128 stands for zero in the data rows.
Here are some points:
114 171 144 162 151 157 122 117 213 155 90
159 119 169 58 115 95 107 169 120 100 194
125 137 147 123 152 107 115 116 210 159 137
91 66 94 160 169 121 134 167 91 120 102
126 115 115 176 154 95 163 118 141 113 160
140 147 143 125 123 116 120 91 163 156 148
156 161 193 36 123 130 119 167 167 96 145
158 135 163 76 152 126 145 121 124 152 148
75 121 69 243 130 165 180 97 113 155 39
146 120 136 78 142 106 124 131 94 101 151
122 125 88 148 109 154 153 146 87 146 106
127 163 153 109 126 139 144 116 169 140 134
130 41 108 126 158 38 177 177 95 95 238
139 149 174 46 137 87 87 130 152 139 169
138 162 176 24 125 148 69 126 193 178 106
116 233 181 108 117 198 70 83 224 168 17
134 149 169 86 90 166 107 112 107 134 66
118 127 101 213 175 102 184 151 186 131 129
119 180 123 95 103 181 117 113 132 123 112
123 165 102 195 79 153 143 74 100 118 98
151 144 198 54 155 71 81 137 202 113 195
134 92 116 146 135 95 165 134 83 111 151
146 161 122 95 131 150 118 146 109 151 124
119 133 108 143 126 154 158 157 121 112 115
85 83 75 249 110 121 174 109 80 111 115
129 120 99 173 143 136 170 120 88 126 117
141 74 134 100 177 54 149 170 172 100 233
129 153 152 137 128 136 106 117 176 124 91
140 110 148 68 174 100 126 158 189 120 169
176 108 174 30 164 78 131 181 161 84 209
115 116 136 168 109 117 133 112 75 135 122
105 102 77 207 119 137 164 120 141 130 129
128 112 138 139 160 121 89 141 155 152 133
118 116 95 154 105 139 133 98 101 171 133
138 171 134 160 117 182 110 123 127 164 72
150 113 126 106 71 138 137 134 58 83 122
101 138 138 148 131 127 128 88 215 150 100
125 159 132 166 170 135 107 135 160 119 118
141 119 115 123 146 114 124 132 164 123 148
150 149 158 74 104 141 94 118 131 151 101
122 142 141 75 76 154 89 125 132 149 95
80 99 69 255 215 81 177 134 162 147 165
128 106 93 95 65 185 140 114 37 140 78
139 155 195 81 171 98 88 106 255 134 149
124 154 141 119 122 148 94 117 159 137 112
149 176 149 69 121 166 113 132 143 129 94
140 136 147 77 122 130 112 135 170 135 157
114 146 146 80 119 135 114 133 152 151 117
141 117 122 103 183 97 115 173 163 117 150
114 119 129 121 102 128 123 114 86 131 98
113 159 103 167 132 161 134 109 169 146 119
147 113 143 80 124 97 127 143 133 120 175
105 100 94 183 182 115 145 132 98 127 131
130 162 125 103 138 135 130 116 163 128 133
130 88 122 104 135 76 147 143 107 104 176
119 91 63 128 66 131 163 141 0 121 160
100 107 101 189 195 103 160 169 140 129 147
145 219 165 153 106 191 124 107 147 129 70
120 129 96 190 99 128 160 133 80 104 134
132 146 135 103 80 156 131 118 96 119 83
102 95 82 226 135 135 203 137 80 134 110
125 89 116 151 150 105 160 151 49 91 145
124 145 148 159 147 146 143 153 146 125 68
140 106 104 117 89 154 135 134 25 98 113
139 207 161 118 98 202 80 91 126 148 46
154 160 187 6 166 115 69 139 203 127 152
128 150 131 157 123 147 137 119 120 125 84
138 167 158 75 170 112 104 122 205 123 158
117 161 137 90 152 156 87 79 183 153 97
142 134 161 105 163 80 111 147 160 121 179
159 77 141 96 158 52 136 138 117 101 224
126 98 120 185 158 91 148 166 134 111 179
154 112 132 70 117 128 154 126 86 128 138
106 116 120 136 184 75 120 156 166 109 166
98 121 118 227 203 128 112 130 186 140 93
164 130 161 153 184 119 125 141 184 117 147
135 99 115 102 85 127 157 134 66 104 124
144 105 133 116 168 84 134 171 128 106 184
128 111 121 119 146 101 116 147 92 115 141
118 70 103 129 149 111 133 143 79 124 165
123 90 113 132 107 117 157 155 92 116 139
125 149 160 117 175 99 93 114 216 135 165
125 113 107 166 146 96 99 85 116 149 178
125 132 148 77 121 123 120 123 139 158 152
119 83 106 127 156 79 149 175 91 119 187
125 49 82 143 173 81 185 165 113 112 179
98 142 133 164 135 150 128 100 171 171 92
117 161 131 151 141 170 99 94 139 146 55
110 176 122 190 142 164 133 112 148 174 66
96 91 86 186 145 118 181 124 104 130 100
162 110 123 79 125 132 145 139 103 125 158
129 140 121 146 180 102 125 133 219 132 142
110 119 88 163 119 148 104 122 77 114 91
120 112 84 153 60 164 163 114 88 123 116
153 129 147 67 98 161 108 131 86 118 107
116 118 114 184 122 160 180 157 73 113 60
128 136 89 129 67 140 180 141 70 115 134
151 134 146 97 148 116 118 147 119 123 143
135 70 74 144 112 99 200 180 8 81 185
88 126 104 157 101 146 116 148 84 123 88
140 165 154 89 87 186 104 95 184 171 78
90 84 66 199 123 130 191 126 65 159 109
123 83 96 184 172 78 164 130 152 111 177
125 153 141 128 100 156 95 122 147 161 101
178 109 116 55 84 115 145 161 34 85 187
139 175 164 114 154 154 71 119 210 141 82
122 104 137 165 157 110 134 127 166 145 130
129 136 146 90 78 161 127 157 119 117 105
140 89 130 153 148 89 136 151 129 98 178
141 114 113 102 99 78 154 123 95 101 228
161 113 162 104 255 14 108 197 193 123 255
158 176 141 7 21 164 113 131 69 112 148
128 169 131 137 63 201 124 100 118 149 51
156 133 187 41 123 136 118 147 167 132 138
163 137 215 66 169 65 94 146 229 141 197
120 167 107 110 103 182 104 110 149 149 71
108 89 56 139 73 131 120 114 56 130 131
117 118 110 170 142 112 147 143 156 128 146
144 95 126 116 165 113 122 163 106 113 146
96 89 108 228 224 98 119 107 218 151 114
145 160 178 125 175 107 105 127 211 131 155
126 185 151 108 110 157 111 91 141 157 124
152 73 95 112 132 94 149 152 109 98 185
124 160 139 98 116 121 117 143 123 125 163
132 204 160 95 125 179 86 112 165 168 68
117 94 131 182 180 73 150 119 182 146 150
95 51 71 171 175 80 182 173 105 93 169
115 129 110 167 110 173 113 121 93 123 56
155 167 178 85 85 164 80 137 91 136 111
101 176 124 181 83 208 108 88 127 130 17
118 170 137 136 155 121 109 132 159 106 124
115 131 148 147 155 118 98 129 186 143 114
132 146 145 112 166 90 89 140 202 125 200
107 191 143 157 85 211 86 63 166 204 44
150 122 118 83 109 121 120 148 85 129 176
127 89 90 170 175 118 157 162 124 132 138
90 139 94 188 86 171 167 98 112 146 87
143 141 146 140 121 144 152 91 172 129 123
151 170 134 89 84 157 89 124 91 113 127
140 165 162 108 197 120 87 116 228 153 143
136 146 169 75 127 159 81 99 169 134 83
134 98 102 138 136 129 141 154 51 100 136
136 149 116 118 92 180 143 109 75 123 83
94 74 109 167 210 85 136 156 184 149 157
158 136 164 103 103 117 134 125 150 109 165
105 140 62 236 114 200 161 97 86 142 34
115 134 122 182 168 89 149 98 190 161 174
116 141 164 167 191 130 126 120 241 157 85
87 175 125 218 187 162 105 105 211 193 71
129 72 104 162 69 136 130 97 76 111 85
112 118 113 180 221 100 145 136 243 190 151
146 160 192 95 189 104 95 157 227 122 166
160 131 139 116 121 137 120 152 91 136 135
137 158 139 63 88 138 113 127 134 125 143
126 81 124 104 113 100 113 147 92 127 125
109 62 48 200 145 71 199 174 44 110 208
16 more points follow, each with its number after it:
99 107 59 214 96 136 167 116 112 116 129 0
101 117 100 197 168 118 152 110 155 146 97 1
124 152 140 90 158 126 104 166 134 132 116 2
111 128 121 229 130 149 145 128 134 110 88 3
134 141 154 60 112 125 138 151 125 120 147 4
136 158 147 29 59 157 131 94 93 159 119 5
136 140 170 61 158 90 111 126 190 128 176 6
127 118 166 126 155 96 130 164 155 126 143 7
116 180 119 122 90 180 119 103 127 167 51 8
109 146 136 149 100 170 118 115 165 145 49 9
146 99 123 42 88 96 141 157 80 90 202 10
93 145 155 206 236 110 128 126 255 161 98 11
142 89 102 122 97 143 176 138 47 128 133 12
124 105 117 142 193 80 120 125 212 150 185 13
98 129 95 182 178 116 137 157 122 138 115 14
126 125 125 128 55 176 141 124 14 117 82 15
Which three of these numbered points are nearest to each point below, ignoring the 3 directions in which the first points spread most? Their numbers follow each, nearest first.
88 145 92 246 210 129 143 133 166 146 105 > 14 2 11
124 127 150 81 84 168 101 132 129 131 83 > 9 7 11
101 124 67 167 49 177 156 114 59 135 72 > 10 13 8
127 110 105 105 53 145 151 114 26 111 132 > 6 10 1
108 156 160 114 104 157 114 100 152 158 91 > 6 1 10
151 115 173 75 115 106 97 148 183 116 151 > 9 10 7
81 112 46 255 159 140 153 123 70 131 86 > 14 2 1
151 73 127 108 161 82 166 159 106 121 196 > 12 1 11
154 138 176 19 159 104 44 115 204 155 170 > 13 1 6
123 136 123 187 115 198 159 84 124 150 62 > 12 1 15
117 155 114 89 100 159 123 122 124 114 132 > 10 6 0
123 96 99 139 124 91 117 135 134 154 174 > 13 10 8
109 166 108 177 185 121 133 132 124 135 126 > 14 2 8
169 91 180 31 135 66 111 168 167 94 204 > 9 1 7
113 176 168 112 158 140 110 133 225 147 105 > 4 11 10
162 105 151 51 65 122 128 151 90 97 152 > 9 10 1
122 101 135 140 147 116 123 135 172 139 121 > 9 1 10
142 63 125 86 105 104 146 156 92 106 150 > 9 1 12
130 143 142 100 181 90 112 143 195 151 156 > 8 1 6
149 109 113 77 133 97 142 166 101 121 194 > 8 10 1
129 116 113 141 122 121 141 115 92 104 103 > 1 6 11
168 62 144 35 85 78 148 169 79 82 206 > 9 10 1
117 122 127 92 101 148 141 125 166 144 135 > 10 13 6
124 130 151 121 94 140 142 157 94 124 110 > 7 11 15
110 136 108 119 64 163 138 95 72 147 93 > 6 13 10
81 53 74 206 178 112 152 163 88 133 96 > 2 11 14
119 121 92 163 111 91 169 114 96 110 208 > 0 10 6
145 166 122 83 59 196 139 126 68 124 74 > 4 8 11
112 105 127 160 157 86 170 123 145 139 155 > 6 1 4
141 120 143 85 171 92 98 136 150 111 159 > 1 11 6
113 102 92 159 123 101 128 121 118 143 158 > 13 10 6
113 87 131 191 210 72 140 172 184 127 152 > 7 11 15
99 77 83 239 160 111 164 113 162 168 150 > 13 10 12
137 154 144 25 76 178 85 131 86 117 72 > 2 11 14
106 161 127 152 190 142 113 113 224 184 86 > 8 1 12
121 148 102 151 81 173 115 96 103 154 100 > 13 10 6
121 111 122 155 92 154 139 127 41 121 98 > 15 11 7
147 145 116 60 60 154 119 127 58 138 112 > 8 1 13
111 152 125 119 88 181 108 125 68 135 29 > 2 11 14
119 90 111 145 132 96 166 153 126 116 194 > 10 0 6
128 105 112 175 230 67 148 160 140 143 190 > 14 8 2
152 143 161 46 117 140 122 144 93 120 108 > 11 1 2
130 141 140 97 123 157 135 138 102 109 97 > 11 4 1
107 168 102 152 71 155 136 88 158 162 111 > 0 10 13
162 129 157 56 115 109 101 126 129 137 147 > 1 13 8
116 133 120 122 81 156 144 116 119 134 128 > 10 6 0
103 80 66 151 145 98 174 154 74 128 165 > 8 6 1
160 145 166 100 134 128 110 156 139 93 157 > 3 15 11
113 126 112 159 159 120 145 110 150 140 109 > 1 6 8
129 136 129 131 155 121 152 151 155 137 125 > 4 11 8
140 97 88 173 129 93 169 164 46 64 166 > 3 15 11
120 138 129 104 142 143 107 103 137 131 90 > 1 6 11
130 147 137 118 194 104 127 149 124 138 168 > 14 2 11
124 151 158 99 148 128 85 99 184 160 93 > 1 6 8
114 126 124 150 46 199 122 114 105 123 63 > 9 10 3
122 113 110 149 129 152 148 130 81 114 92 > 11 1 15
104 145 85 147 97 164 146 109 103 127 121 > 10 0 6
142 71 128 100 123 77 123 142 132 132 194 > 13 10 6
134 137 133 87 68 138 159 85 113 158 124 > 5 6 13
127 150 95 134 115 164 141 127 105 159 104 > 8 12 13
117 178 137 71 129 144 94 122 177 162 114 > 8 10 13
110 133 108 108 129 140 123 145 122 150 122 > 8 14 2
148 190 179 79 128 137 57 138 184 103 125 > 3 15 14
142 160 190 20 71 141 78 142 165 110 123 > 9 10 7
86 119 128 176 165 121 114 147 169 151 108 > 7 9 15
98 113 85 188 92 156 174 121 96 134 121 > 10 0 6
152 108 132 77 185 64 115 171 161 123 210 > 8 1 14
119 115 136 209 159 105 161 150 175 143 145 > 7 15 3
144 106 132 75 87 108 169 108 109 141 170 > 5 6 12
123 164 123 170 72 188 121 100 102 120 49 > 3 15 9
108 110 101 135 110 114 152 124 77 132 142 > 6 8 1
159 116 173 7 73 151 92 143 99 107 118 > 9 11 1
135 159 168 98 97 135 121 85 164 150 107 > 6 1 5
113 114 112 99 110 133 149 157 42 133 95 > 2 11 14
100 69 97 168 220 55 133 185 125 132 171 > 2 14 11
137 124 146 110 182 125 134 142 164 126 111 > 11 1 12
105 180 119 140 115 165 112 138 116 139 77 > 14 2 8
159 87 161 36 152 76 142 152 136 129 213 > 12 1 5
124 159 110 150 156 157 115 132 135 153 98 > 14 2 8
140 169 178 55 90 157 60 134 186 137 100 > 9 10 7
154 148 172 89 135 105 117 144 166 122 145 > 7 15 11
99 110 91 171 207 59 106 154 150 129 165 > 14 2 8
127 86 99 147 139 127 165 191 55 107 127 > 2 11 14
72 150 87 255 128 197 110 126 102 157 0 > 2 14 7
107 155 116 182 132 139 123 123 134 98 103 > 3 15 10
131 140 148 102 109 156 109 154 109 143 96 > 7 11 2
162 155 173 46 97 175 142 151 89 94 94 > 11 4 7
146 104 102 125 126 141 155 127 109 135 138 > 12 13 1
112 138 143 124 120 139 157 55 156 160 115 > 5 6 1
110 106 119 117 149 109 123 181 75 109 144 > 2 14 11
150 142 151 90 99 166 132 146 67 113 94 > 11 15 7
130 127 153 203 182 99 120 148 204 134 160 > 3 15 7
124 96 132 167 148 108 145 130 110 124 129 > 15 11 7
109 95 131 108 152 77 153 172 156 127 184 > 4 10 9
158 94 136 98 165 80 135 144 138 93 173 > 1 11 6
132 101 156 90 160 71 106 159 189 123 181 > 9 10 1
152 125 148 132 165 103 108 138 119 113 160 > 15 11 3
156 156 182 57 96 159 127 125 151 148 124 > 12 4 6
140 160 122 141 77 202 147 106 118 152 79 > 12 4 10
115 131 100 94 120 120 132 135 118 146 144 > 8 13 10
161 173 204 90 152 141 67 122 216 119 115 > 3 15 11
98 127 118 157 110 160 148 69 143 172 90 > 5 6 13
99 125 126 143 140 118 140 134 115 115 96 > 11 1 7
155 129 134 84 148 124 94 152 107 122 177 > 14 15 2
128 80 98 126 155 60 173 143 94 143 220 > 5 8 13
122 169 139 128 149 166 94 144 139 121 83 > 2 14 11
107 163 138 130 168 129 97 151 174 156 114 > 14 2 8
120 143 120 188 167 121 124 150 128 128 111 > 14 2 15
134 106 138 144 144 123 145 123 142 138 145 > 12 1 15
118 142 153 93 159 120 90 170 123 121 134 > 2 14 11
153 149 161 64 113 134 78 119 166 141 151 > 13 10 6
112 164 144 201 119 137 119 106 166 131 104 > 3 15 0
159 77 127 52 144 72 119 162 126 104 222 > 13 10 1
131 195 159 113 143 172 69 114 178 136 77 > 14 2 11
144 151 173 93 83 143 128 125 115 110 106 > 7 3 15
124 107 132 128 106 126 155 157 79 93 125 > 7 11 15
123 129 130 112 110 113 166 109 148 147 152 > 5 6 10
139 186 153 95 128 175 88 120 206 171 79 > 8 12 1
132 128 84 170 135 121 142 132 57 121 120 > 14 1 8
159 109 136 69 150 109 167 152 80 125 167 > 12 11 1
108 135 140 126 121 138 160 58 169 153 125 > 5 6 10
146 123 161 42 125 113 98 137 144 121 146 > 1 9 6
148 147 154 117 169 94 112 172 126 105 159 > 14 2 15
130 99 104 78 101 118 153 178 14 92 153 > 2 14 11
119 195 139 157 126 197 126 110 179 158 64 > 4 12 11
122 103 133 59 139 82 79 114 165 137 171 > 13 6 10
110 132 131 197 143 152 117 126 103 138 84 > 15 7 11
147 140 124 103 83 169 162 118 88 130 112 > 12 4 6
140 148 152 65 126 117 110 140 119 143 138 > 8 1 14
127 155 165 32 106 121 85 118 134 135 150 > 6 10 1
91 133 82 177 118 155 142 121 69 126 77 > 14 2 1
130 122 104 111 91 137 176 145 67 124 135 > 4 8 12
115 131 108 200 176 128 132 109 178 127 90 > 1 11 6
122 126 133 173 161 106 156 150 170 138 163 > 4 10 12
76 149 73 255 140 190 173 96 104 133 18 > 11 4 1
134 162 140 123 109 168 133 127 141 131 102 > 4 10 11
143 97 90 125 86 149 166 148 65 131 128 > 12 8 4
119 104 108 145 157 98 139 158 104 120 157 > 14 11 15
145 131 157 11 62 148 125 97 93 146 103 > 5 6 1
151 134 143 24 69 152 105 137 70 109 116 > 1 11 9
94 73 19 220 59 145 214 128 0 116 120 > 10 0 13
108 192 132 152 136 178 99 98 189 171 58 > 8 1 10
105 146 128 209 136 145 128 118 121 138 77 > 15 7 11
83 126 117 206 161 130 166 55 188 168 111 > 5 6 13
112 167 105 149 110 157 138 90 131 193 97 > 5 8 13
138 96 134 103 129 83 146 132 113 146 198 > 5 13 6
86 122 119 184 147 128 138 109 161 165 104 > 6 1 10
144 152 135 92 104 147 120 127 107 164 108 > 8 12 1
127 132 115 128 123 178 120 138 114 139 63 > 2 11 14
120 114 146 94 145 104 133 130 218 151 169 > 10 13 5
109 91 116 168 246 65 122 135 200 129 154 > 1 11 14
111 148 99 158 106 170 110 126 95 131 72 > 14 2 1
147 158 168 55 164 107 88 133 225 129 189 > 10 13 6
122 163 122 147 116 201 99 119 117 141 40 > 2 14 11
114 171 146 147 158 143 95 87 193 137 66 > 1 6 11
143 159 175 98 110 151 111 138 117 117 96 > 7 15 11
126 95 116 160 189 101 115 168 138 111 146 > 2 14 11
102 77 87 169 159 87 176 119 184 159 150 > 5 13 10
148 63 160 160 204 18 162 182 197 119 248 > 7 15 3
128 173 166 59 91 163 101 131 146 127 94 > 4 9 11
124 145 126 177 68 224 127 90 45 156 27 > 15 12 11
135 140 104 95 57 194 147 101 12 117 60 > 1 11 6
116 118 122 181 167 114 174 139 121 128 121 > 11 15 4
127 110 102 121 80 163 182 128 11 88 94 > 11 4 1
166 84 124 60 123 90 142 143 96 80 177 > 1 6 9
107 90 109 224 189 70 146 139 147 136 165 > 15 1 6
99 117 96 205 155 117 138 104 183 133 150 > 0 10 13
128 82 101 146 99 88 164 130 101 113 191 > 0 10 13
122 173 148 86 100 183 130 122 126 139 68 > 4 11 1
129 126 113 172 192 116 107 141 154 137 164 > 14 15 13
151 134 188 147 223 82 93 145 238 113 168 > 3 15 11
131 132 131 123 142 125 110 132 150 128 120 > 1 11 8
165 130 141 59 94 127 147 139 109 125 158 > 12 4 8
139 184 158 95 114 159 123 121 105 122 80 > 11 15 1
163 154 181 31 127 87 84 151 139 68 193 > 3 15 11
87 192 95 180 80 211 128 116 97 157 19 > 14 2 4
126 105 135 126 85 136 147 151 81 95 119 > 7 9 3
150 81 110 116 120 110 191 140 50 99 173 > 12 1 6
119 114 116 150 145 121 118 119 145 132 118 > 1 6 13
112 151 148 131 176 130 116 108 212 146 77 > 1 11 6
144 122 124 88 136 128 133 181 62 118 145 > 2 14 11
115 116 96 107 82 148 135 114 99 151 133 > 13 10 5
137 169 155 113 119 127 89 108 201 138 128 > 0 10 13
113 156 103 170 71 179 128 95 127 141 73 > 0 10 13
104 160 118 154 84 190 133 95 138 162 74 > 10 6 13
102 187 105 199 137 191 133 113 144 149 54 > 14 4 11
144 126 134 92 159 127 121 166 133 107 147 > 2 11 14
97 95 105 131 143 118 131 137 152 105 100 > 9 1 10
146 92 135 72 108 126 121 148 99 95 125 > 9 1 11
148 119 141 64 74 142 137 123 82 111 111 > 1 9 6
107 109 106 195 198 112 145 160 145 120 121 > 2 11 14
120 157 125 64 104 144 111 139 161 144 149 > 10 8 13
139 130 143 146 140 101 131 143 135 101 168 > 3 15 7
136 134 177 90 160 104 90 142 149 132 146 > 15 11 7
136 121 116 96 116 137 139 152 100 144 136 > 8 12 4
199 127 171 20 74 109 111 140 31 82 180 > 15 1 3
122 134 144 125 105 140 127 128 137 110 82 > 9 7 11
115 113 118 135 117 110 176 113 145 144 152 > 5 6 10
123 83 87 176 163 60 163 175 36 86 195 > 14 15 11
168 91 124 72 118 95 151 152 82 86 190 > 1 6 12
140 134 171 39 122 132 112 167 124 109 138 > 11 7 4
115 137 105 204 158 119 136 130 134 167 130 > 8 15 14
117 123 114 171 81 147 168 89 84 140 92 > 6 1 12
115 60 114 180 194 39 160 175 132 109 221 > 15 7 11
181 197 194 57 108 137 109 134 140 102 149 > 3 15 11
117 115 106 157 87 136 116 115 92 112 140 > 0 10 13
158 162 200 15 107 172 69 143 139 110 94 > 11 7 15
115 87 49 204 99 104 154 118 60 110 163 > 0 13 10
108 149 81 174 52 200 168 123 27 110 69 > 4 10 11
69 135 93 255 165 136 115 138 159 151 74 > 14 2 7
106 191 128 183 155 159 109 107 184 146 69 > 14 11 1
83 162 68 226 54 210 130 57 75 177 23 > 13 6 10
95 103 97 186 197 82 133 131 194 160 171 > 13 8 10
130 97 74 102 33 138 140 98 35 113 142 > 13 0 10
142 170 180 63 112 127 92 103 180 179 141 > 5 13 6
124 102 83 121 64 155 171 137 1 126 120 > 8 12 1
142 144 188 88 153 96 89 143 159 118 148 > 15 7 11
153 155 180 39 107 177 82 137 127 116 85 > 11 15 7
124 64 80 153 166 63 154 164 121 139 213 > 13 8 10
116 86 100 186 94 143 181 118 59 143 118 > 12 15 6
107 165 126 216 182 155 84 114 180 160 60 > 14 15 2
127 119 119 145 122 93 167 98 120 141 182 > 5 6 13
140 109 141 83 167 70 127 158 155 137 175 > 8 1 6
123 140 148 120 108 146 122 129 145 112 77 > 9 11 7
152 149 146 77 98 159 145 119 124 135 125 > 12 4 6
134 102 111 133 123 81 176 116 102 132 195 > 5 6 13
118 143 106 158 105 133 140 146 39 108 111 > 14 15 11
124 127 133 161 187 121 131 158 170 117 124 > 11 2 7
127 165 131 33 56 195 145 99 127 148 99 > 5 10 4
102 106 104 151 127 120 153 115 109 158 137 > 5 6 13
130 169 133 117 95 177 81 100 159 162 70 > 13 10 8
141 222 178 73 152 132 87 136 201 131 133 > 14 4 8
159 190 172 36 68 166 75 126 125 93 109 > 3 10 15
119 104 111 127 125 151 122 134 130 124 87 > 9 1 11
111 124 125 191 178 101 128 131 145 151 121 > 15 1 11
102 170 107 231 155 160 147 105 153 186 67 > 8 12 15
111 116 99 161 141 155 124 109 123 158 73 > 1 8 13
134 106 96 106 151 94 124 112 103 142 170 > 13 1 8
116 131 123 208 142 134 145 111 119 126 92 > 15 3 11
133 169 152 64 76 176 117 99 133 160 112 > 5 6 10
127 76 116 172 183 63 170 154 91 92 190 > 15 11 1
140 145 113 121 208 113 95 154 204 142 160 > 14 2 8
118 103 108 174 89 171 181 111 88 140 64 > 12 9 1
122 193 131 104 37 199 113 78 83 160 54 > 6 8 10
120 98 82 195 125 147 175 94 97 155 97 > 12 1 13
143 107 124 109 143 129 155 115 146 136 163 > 12 13 6
144 109 91 121 140 126 138 147 86 137 133 > 8 1 14
155 139 183 26 107 101 113 129 138 113 170 > 6 1 10
129 68 108 116 105 114 172 118 111 136 150 > 5 12 13
148 138 123 108 138 116 122 152 110 79 170 > 3 14 11
91 185 132 195 161 140 86 115 190 138 95 > 14 15 3
121 152 143 131 185 105 100 130 227 120 146 > 10 1 6
155 131 173 57 129 109 117 147 134 88 140 > 11 7 15
104 176 176 169 219 117 109 102 251 163 78 > 11 1 15
152 167 152 55 99 152 118 142 123 116 124 > 4 11 8
128 125 141 103 82 139 124 134 107 116 119 > 9 10 7
179 123 166 28 123 107 132 172 113 78 174 > 11 4 3
125 140 130 93 81 117 127 81 105 140 148 > 5 6 13
134 195 175 110 117 154 74 139 193 133 101 > 3 7 15
129 190 135 108 60 214 109 111 76 127 29 > 11 14 15
146 141 153 59 92 122 113 130 102 113 155 > 6 1 10
118 134 121 163 151 109 141 148 149 149 156 > 8 4 10
127 141 104 190 141 144 166 119 170 166 106 > 12 8 4
132 86 88 121 58 137 167 118 70 104 151 > 0 10 13
106 110 94 155 104 136 133 83 97 150 109 > 13 6 1
147 180 156 94 93 140 103 85 125 116 132 > 6 0 10
110 118 139 126 120 138 136 84 154 159 117 > 5 6 13
145 154 111 76 36 153 98 101 74 117 127 > 0 13 10
105 152 122 133 115 142 117 94 122 176 114 > 5 13 6
107 131 103 165 114 158 169 129 87 135 84 > 4 11 1
131 163 139 116 79 166 91 88 133 149 94 > 13 10 6
125 151 127 118 108 155 125 124 91 117 68 > 11 1 15
134 152 134 167 94 173 114 148 57 103 77 > 3 15 7
105 163 130 105 84 168 113 104 107 147 85 > 6 10 8
145 105 138 99 96 122 110 148 72 117 139 > 15 7 1
88 91 69 209 179 95 131 143 100 112 119 > 14 2 1
163 154 140 48 120 149 92 138 126 146 106 > 8 1 14
71 106 56 255 166 134 174 117 108 154 98 > 8 6 1
132 107 128 51 45 162 149 121 108 141 133 > 5 10 13
166 150 179 12 111 172 116 171 127 111 106 > 11 4 2
168 136 145 58 50 184 139 128 61 103 108 > 12 11 4
127 164 155 117 146 138 119 121 193 137 113 > 4 10 1
127 117 95 116 115 151 139 119 90 126 112 > 1 8 13
151 38 111 84 97 82 187 142 56 114 209 > 5 12 6
122 93 108 154 128 118 158 127 113 119 122 > 1 9 6
146 188 168 15 58 199 92 87 112 146 79 > 6 1 12
135 75 131 152 163 55 170 153 166 110 183 > 9 1 6
157 132 202 3 105 130 86 139 150 118 133 > 9 11 1
135 95 146 101 135 130 149 142 94 78 129 > 11 15 7
103 181 125 180 137 156 66 102 226 198 76 > 13 8 10
140 137 162 79 164 118 136 170 147 136 134 > 11 4 2
94 59 77 180 131 107 184 141 99 113 157 > 10 6 9
103 148 125 171 141 154 128 117 132 141 69 > 11 15 1
140 142 146 113 174 88 109 120 171 111 151 > 1 6 15
130 164 149 113 127 127 93 94 187 157 134 > 13 6 10
140 141 135 164 125 127 117 108 174 143 127 > 0 13 10
117 103 95 190 101 157 172 98 82 151 106 > 12 6 13
135 156 168 94 144 116 134 131 179 135 157 > 4 6 10
133 138 129 104 98 125 87 129 149 153 138 > 13 10 8
129 193 159 125 154 147 118 162 162 123 119 > 14 2 11
83 163 106 198 93 218 155 84 156 180 17 > 4 12 10
148 123 136 86 105 131 138 138 117 148 154 > 12 8 13
119 156 140 73 60 187 125 102 165 164 89 > 10 5 13
125 152 153 146 131 127 123 118 156 136 114 > 15 6 1
128 127 101 175 170 164 127 135 118 141 114 > 14 2 12
153 118 129 103 75 151 178 119 76 112 129 > 12 4 6
117 132 72 250 155 132 176 119 148 119 113 > 0 3 10
124 123 93 169 136 146 140 157 69 106 111 > 14 2 11
137 88 100 145 169 107 164 160 116 128 149 > 12 11 1
109 164 111 177 90 194 144 103 105 126 25 > 11 4 1
96 91 69 186 144 96 148 115 126 143 126 > 13 1 6
113 139 114 178 143 129 131 142 142 147 127 > 8 15 14
148 51 116 112 128 68 143 160 114 120 213 > 13 9 10
132 136 154 102 100 124 144 133 145 149 135 > 4 12 6
90 102 102 201 222 73 131 151 202 164 180 > 8 13 10
124 144 120 123 101 144 136 138 90 137 123 > 8 4 6
145 147 202 44 136 132 76 154 111 111 153 > 15 11 7
153 189 183 88 73 167 111 102 175 133 107 > 0 10 3
144 140 155 106 141 109 113 127 173 94 148 > 3 10 1
133 109 108 168 158 106 164 135 171 151 149 > 12 8 10
150 136 126 76 94 147 90 101 119 115 122 > 13 1 10
113 66 87 207 144 87 147 139 106 132 176 > 13 10 15
